[135 122  77 170 140 116 109 124 142 166 113] : molu
[112 140 112 112 171 160 136 120 128 185 122] : padop
[146 142 159 175 182 196 176  92 108 158 153] : tar
[146 182 159 158 142 176 108 152  93 175 196] : gonam
[154 185 184 195 147 165 102 170 166 143 107] : buruf
[175 153 182 159 142 196 176 146  93 108 158] : tige
[147 124  96 182 146 150 129 132 130  74 131] : zatat
[147 170 184 165 166 195 167 143 102 107 154] : vib
[158 113 166 114 113 147 154 138 107 153 140] : Papig
[ 88 142 135 116 122 118  77 140 170 124 110] : Baliv
[147 124  96 182 146 150 129 132 128  75 125] : vipi
order: [107 143 166 170 102 165 147 195 184 185 154] -> buruf
order: [102 107 154 147 170 184 165 166 195 167 143] -> vib
order: [158 108  93 146 176 196 142 159 182 153 175] -> tige
order: [196 175  93 152 108 176 142 158 159 182 146] -> gonam
howmany padop: [185] -> 1

[169 133 199 152 120  84 113] = vazag
[169 169 169 152 169 170 152] = pepip
[113 169 168 169 152 169 170] = vug
order: [152 152 169 169 169 169 170] -> pepip
order: [152 170 169 152 169 169 169] -> pepip
howmany pepip: [169] -> 4
howmany vug: [169] -> 3
order: [169 170 113 169 168 169 152] -> vug
howmany pepip: [170] -> 1

[129 129 127  62 131 129 129 130 140 127 155] : vatim
[129 127 126  63 135 130 125 134 137 124 152] : Vasa
[128 142 131 119 131 127 120 126 129 122 133] : nupi
[129 127 126  63 135 130 129 140 140 131 155] : Lome
[128 124 127 127 130 128 126 130 129 126 134] : Lazem
[129 138 130  75 138 129 122 137 139 122 155] : pazo
order: [131 127 122 119 120 126 142 131 128 133 129] -> nupi
howmany Lazem: [130] -> 2
howmany nupi: [128] -> 1

[175 156 154 104 170 160 131 173 155  88 109 152]  zuda
[122 176 125  72 122 147  60 124  99 154 104 115]  tebin
[ 91 154 153  91 125 161  99 141  73 136 174 172]  tanop
[147  75 110  87 110  89 114  78 154 134  73 101]  Lis
[ 96 131 189 131  79 131  96  78 131 144 107  93]  miz
[132 169 168 160  97 114 147 123 127 145 134  77]  vere
[170 165 141 129 163 153 108 150 103 139 128 121]  rabi
[152 104  89 131 175 156 160 173 154 109 155 170]  Gozo
howmany tanop: [154] -> 1
order: [172 174 136  73 141  99 161 125  91 153 154  91] -> tanop
order: [ 89 104 109 131 152 154 155 156 160 170 173 175] -> Gozo
howmany miz: [78] -> 1
howmany miz: [131] -> 4
howmany tebin: [99] -> 1

[130 148  71 151  87] -> fet
[ 78 126 181 140 179] -> Led
[147 177 135 116 121] -> Lofur
[134 115  69 169 169] -> zer
[116 147 177 135 120] -> kom
[135 177 116 146 120] -> Gomon
[ 70 148  87 130 151] -> nim
order: [116 120 135 147 177] -> kom
howmany zer: [169] -> 2
order: [116 177 135 147 121] -> Lofur
order: [151 148  71  87 130] -> fet
order: [ 69 115 134 169 169] -> zer

[140 119 115 110 126 117 127 114 120 146 132 133 158 138 132 126 117 129
 139  90 116 134 119 140 136 117 138 127 125 134 118 126 130 138 130 113
 134 126 121 130 123 123 129 100 125 134 137 135 111 133 126 136 135 137
 129 123 102 102 161 113] = kaz
[127 122 130 126 126 132 124 125 139 138 132 130 126 129 121 128 161 134
 127 125 126 123 133 137 126 136 126 154 138 129  76 120 138 134 137 129
 126 123 127 126 127 125 136 131 121 128 122 121 136 128 108 122 121 129
 126 123 127 136 125 129] = bar
[161 136 134 116 126 136 117 134 130 130 116 120 125 129 115 135 126 138
 134 113 130 146 126 133 126 138 158 123 111 110 119 129 125 133 134 100
 132 102 135 121 123 119 127 138 102 126 140 117 129 118 114 137 140 123
 113  90 132 139 127 137] = Mena
[127 125 122 117 132  99 127 172 105 122 127 131 130 135 135 129 123 121
 124 135 115 133 111 119 131 138 121 118 122 129 127 139 131 119 109 119
 164 148 122 137 120 125 133 122 121 118 135  95 116 127 126 134 129 129
 125 143 127 117 131 125] = goz
[130 126 129 137 102 132 111 134 158 140 126 134 130 146 129 123 126 113
 134 125 133 123 138 137 129 116 136 125 110 161 138 119 127 120 126 141
 114  90 117 139 100 121 135 130 117 113 123 119 115 133 117 138 135 118
 127 126 132 136 102 134] = Namag
[151 126 118 113 121 121 136 142  54 128 133 142 148 139 127 143 131 129
 134 125 127 123 118 102 132 144 123 135 113 121 136 132 131 116 114 121
 118 119 130 136 105 123 157 120 116 121 130 107 134 133  60 135 148 153
 142 158 111 131 129 115] = Seduf
[134 123 126 130 136 132 136 121 136 123 131 128 138 127 108 154 123 124
 128 127 120 138 126 129 128 130 126 127 138 128 132 139 122 136 126 133
 129 127 122 125 129 137 126 121 126 126 125 137 121 126 127 121 134 161
 125 125  76 129 122 126] = Ruze
[106 127 122 132 133 124 128 138 129 120 131 139 120 130 128 110 140 134
 115 127 123 125 118 116 132 113 117 137 159 100 127 132 129 110 125 125
 136 142 135 135 136 126 128 134 122 131 154 136 116 162 139 112 108 124
 129 115 133 117 122 140] = zoke
howmany bar: [126] -> 9
howmany Mena: [130] -> 3
order: [ 90 100 102 102 110 111 113 113 114 115 116 117 117 117 118 119 119 120
 121 123 123 123 125 125 126 126 126 126 126 127 127 129 129 129 130 130
 130 132 132 133 133 134 134 134 134 135 135 136 136 137 137 138 138 138
 139 140 141 146 158 161] -> Namag
order: [123 134 126 139 129 129 132 126 138 121 108 136  76 128 125 137 138 161
 129 120 121 122 136 126 122 126 136 130 126 131 126 123 127 125 129 127
 134 127 154 127 123 133 126 138 132 126 129 128 125 122 130 126 136 121
 121 127 125 124 128 137] -> bar
order: [ 90 100 102 102 110 111 113 113 114 115 116 117 117 117 118 119 119 120
 121 123 123 123 125 125 126 126 126 126 126 127 127 129 129 129 130 130
 130 132 132 133 133 134 134 134 134 135 135 136 136 137 137 138 138 138
 139 140 140 146 158 161] -> kaz

[ 67 108  89 171  66 137  77 116] = zot
[142 159 128 155 131 104 142 147] = Rimo
[104 128 142 159 142 155 147 130] = gapos
howmany zot: [67] -> 1
order: [104 128 131 142 142 147 155 159] -> Rimo

[171 152 171 171]  Govuz
[171 171 153 171]  Pagem
[171 171 161 152]  Dibi
order: [171 152 171 161] -> Dibi
order: [152 171 171 171] -> Govuz
howmany Govuz: [171] -> 3
order: [171 171 152 171] -> Govuz

[129 168 102 150  90 127 103 115 105 148 110 148 109 107 128 100 140 107
 111 130 132 170 141 111 145 152 131 162 142 150 165 103 110 104 149 120
 113 120 148] -> fopun
[129 168 102 150  90 127 103 115 105 148 110 148 109 107 128 100 140 107
 185 148 132 170 141 111 145 152 131 162 142 150 165 103 110 137 149 120
 113 105 148] -> pumos
[129 168 102 150  90 127 103 115 105 148 110 148 109 107 128 100 140 107
 111 130 132 170 141 111 145 152 131 162 142 150 165 103 110 137 149 120
 113 120 148] -> Fugo
order: [148 105 113 120 149 137 110 103 165 150 142 162 131 152 145 111 141 170
 132 148 185 107 140 100 128 107 109 148 110 148 105 115 103 127  90 150
 102 168 129] -> pumos
howmany pumos: [149] -> 1

[168 132 128 144 126 147 138 138 133 143 121 140 128 106 148 120 130 137
 124 129 102 150 106 123 129 110 151 160 131 129 132 172 116 131 139 103
 161 129 133 144 126 119 137 130 147 117 116 121 145 127 117 119  90 140
 121 121 118 115 151 140 121 126] = rol
[168 132 128 144 126 147 138 138 133 143 121 140 128 106 148 120 130 137
 124 129 102 150 106 123 129 110 151 160 131 129 132 172 116 131 139 103
 161 129 133 144 126 119 137 130 147 117 116 121 145 127 117 119  90 139
 118 116 118 113 151 141 123 128] = gokis
[168 132 128 144 126 147 138 138 133 143 121 140 128 106 148 120 130 137
 124 129 102 150 106 123 129 110 151 160 131 129 132 172 116 131 139 103
 161 129 133 144 126 119 137 130 147 117 131 123 149 137 109 124  90 130
 131 119 128 110 149 140 126 132] = fofev
[147 138 129 135 138 126 122 127  89 123 132 138 138 118 138 146 134 112
 135 117 115  96  94 110 127 146 150  90 137 126 119 133 121 106 118 152
 129 141 147 123 115  94 146 161 130  91 140 112 125 118 120 120 119 130
 127 122 142 141 126 147 115 120] = Koba
[150 122 119 131 137 123 116 144 138 172 105 116 151 161 100 129 134 126
 135 117 151 149  93 128 104 129 114 126 117 128 147 137 139 149 143 136
 131 131 118 140 140 110 168 133 126 142 161 114 118 136 132 146 128 120
 124 130 115 127 121  99 128 126] = veme
[126 112 137 103 116 139 168 118 133 143 143 150 158 158 149 136 111 123
 122 121 121 127 136 112 141 102 102 121 135 138 126 127 163 168 119 110
 109 145 109 131 137 153 137 116 130 123 153 114  96 129 107 118 118  74
 131 105 148 143 117 161 118 127] = giv
[168 136 128 144 127 149 132 138 131 143 120 138 129 105 151 118 129 137
 126 128 100 150 104 122 128 110 149 161 131 126 134 172 114 130 139  99
 161 126 133 142 131 117 135 136 147 115 119 124 146 126 118 116  93  70
 129 107 148 146 117 161 118 123] = pib
[129 111 132 111 115 135 170 120 132 139 130 146 158 158 146 123 112 129
 135 114 120 144 132 103 128  89 111 135 130 121 143 128 159 153 119 122
  97 151  95 137 119 153 143 133 117 124 153 121  90 137 102 119 119  72
 127 105 146 146 111 146 126 127] = Gud
[161 131 116 144 139 157 153 129 129 138 128 128 118 117 153 119 146 130
 126 124 117 140 115 116 110 112 135 153 126 135 143 160 128 121 127 109
 151 107 144 147 128 127 146 149 135 120 123 125 149 135 108 124  91 130
 131 116 128 109 150 139 126 133] = mas
[168 129 128 144 127 149 132 138 131 143 120 137 129 105 151 118 129 137
 126 128 100 150 104 122 128 110 149 161 131 126 134 172 114 130 139 129
 161 126 133 142 114 117 135 136 147 115 119 124 146 126 118 116  93 140
 121 116 117 114 151 141 123 128] = zukes
howmany Koba: [138] -> 5
order: [126 114 132 168 130 116 126 144 104 142 127 143 123 128 110 136 118 122
 141 150 131  93 105 129 124 120 117 133 139 119 128 172 137 146 121 161
 151 114 140 131 118 100 115 149 129 137 149 129 161 126 126 134 114 116
 117 128 147 151 129 138 135 128] -> zukes
howmany zukes: [129] -> 4
howmany zukes: [114] -> 3

[132 172 143 129 115 125 133 122  61] -> gusig
[143 121 115 132 132 129 129 131 130] -> nesa
[113 122 132 128 131 142 118 130 136] -> tason
[104 121 125 126 122 188 117 131 173] -> rotaz
[132 132 143 129 115 121 131 129 129] -> nufof
order: [121 122 125 131 188 117 173 104 126] -> rotaz
howmany nesa: [130] -> 1
order: [129 129 131 121 115 129 143 132 132] -> nufof

[129 131 139 111 139 106 114 125 111 162 135 157 103 111 115 153 106 121
 161 121 112  90 114 113  97 127 126 132  97 154 114  69 117 140 147 113
 137  85 130 129 124 163 135 153 107 141 118  75 123 106 146 133 147 154
 174 150  98 148 138 157] : lil
[132 126 116 120 110 138 110 113 138 113 129 155 139 139 123 117 110 145
 132 105 154 113 123 136 112  81 152 141 132  79 126 117 138 170 113 102
 111 145 158 177  76 131 140 109 100 108 129 109  93 108 102 105 121 123
 119  87 117 114  72 142] : Gopu
[132 177 109 129 116 108 136 126 152 132 139 113 132 113 138  72 142 114
 119 131 117 109 140 105  93 110  77 102 120 111 105 145 108  87 113 141
  81 138 123 113 110 139 126 121 154 112 138 123 170 123 158 129 110 117
 102 145 117  79 155 100] : rak
[104 125 113 114 132 113 170 122 117 128 131 118 116  84 153 155  99 161
 149 155 164 108 115 129 155 163 164  96 140 108 150 142 190 105 134  92
 121 144 133 143 129 111 107 119 103 151 125 116 121 148 131 161 152 157
 137 124 140 145 115 123] : furam
[104 125 113 114 132 113 170 122 117 128 131 118 116  84 153 155  99 161
 149 155 164 108 115 129 155 163 164  96 140 108 150 142 190 105 134  92
 121 144 133 143 129 111 107 119 103 151 125 116 121 148 131 161 152 157
 134 139 120 158 105 124] : Lata
[123 127 133 138 146 158  98 117 120 143 131 155 121 195  98 126 155 130
 140 123  79 116 116 156 127 152 124  97 124 127 157 110 106 135 148 154
 117  72 124 125 112 112 137 158  99  94 133 144  99  85 104  94 136 112
 128 129 145 135 113 115] : Rutog
[132 177 109 129 116 108 136 126 152 132 139 113 132 113 138  72 142 114
 119 131 117 109 140 105  93 110  77 102 120 111 105 145 108  87 113 141
  81 138 123 113 110 139 126 121 154 112 138 123 170 123 158 129 148 117
 102 145 117  79 155 100] : netup
howmany Gopu: [142] -> 1
order: [153 140 125 123 131 137 144 124 113  84 125  99 129 152 128 161 170 134
 116 140  92 150 155 157 121 117 190 119 107 116 148 155 121 108 115 149
 108  96 145 129 155 131 118 113 161 114 164 151 104 163 142 122 132 111
 105 103 143 133 115 164] -> furam
order: [100 155  79 117 145 102 117 110 129 158 123 170 123 138 112 154 121 126
 139 110 113 123 138  81 141 113  87 108 145 105 111 120 102  77 110  93
 105 140 109 117 131 119 114 142  72 138 113 132 113 139 132 152 126 136
 108 116 129 109 177 132] -> rak

[145 164 112 178] -> fizu
[142 166 139 113] -> Veles
[150 166 143 116] -> dap
[160 176 148 147] -> fovez
[164 178 146 112] -> kufu
[163 180 143 109] -> nofog
[142 142 142 142] -> Zodop
howmany Zodop: [143] -> 0
howmany fovez: [148] -> 1
order: [164 112 146 178] -> kufu

[142  87 147 192 109 136  98 155 125 132 103 147]  Fusi
[146 202 107 146  93 206 169 103  82 146  96 132]  Nebas
[127  81 108  55  88 154 157 124 176 154 124 130]  nekos
[140 169 121 136 181 176 178 195  62  94  96  89]  Rigik
[155 157 113 122  87  65 196 100 157  89 129 164]  lasam
[132 185 161  88 151 154 104 139 168  81 106  82]  Gik
[106 152 177 131 144 100 111  99 105 109 153 128]  Lokaz
[146 103 107 146 206  93 133  96 146 169 202  82]  sarid
[149 175 127 137 100 175 175  57  82  57 175  57]  mosim
order: [ 96 107 206 103 146  93 146  82 146 202 169 133] -> sarid
howmany mosim: [175] -> 4

[140 132 155 114 120  72 158  99 152  82  85 135 168  77 128 147  79 124
 125 121 129 161 122 121] : bife
[128 124 118 132 122 113 121 136 118 113 129 128 120 124 136 123 131 126
 127 156 145 117 113 138] : tepe
[126 105 129 150 109 140 128 104 130 100 113 108 128 141 174 128 129 139
 131 115 107 116 156 126] : mit
[128 131 140 113 115 100 140 108 141 109 107 174 150 104 129 129 105 116
 128 126 130 156 128 126] : goto
order: [126 156 116 107 115 131 139 129 128 174 141 128 108 113 100 130 104 128
 140 109 150 129 105 126] -> mit
howmany mit: [128] -> 3
order: [126 126 105 129 150 109 140 128 104 130 100 113 108 128 141 174 128 129
 139 131 115 107 116 156] -> mit
howmany tepe: [113] -> 3
order: [100 104 105 107 108 109 113 115 116 126 126 128 128 128 129 129 130 131
 140 140 141 150 156 174] -> goto

[ 97  98 154  97 154 174  97 154] = zeg
[118 104 125 104 151 110 104 151] = Pake
[118 154  97 104 151 110 174 152] = Bosud
howmany zeg: [97] -> 3
order: [154  97 104 151 110 174 152 118] -> Bosud
howmany Pake: [151] -> 2
howmany Pake: [104] -> 3
howmany Bosud: [174] -> 1

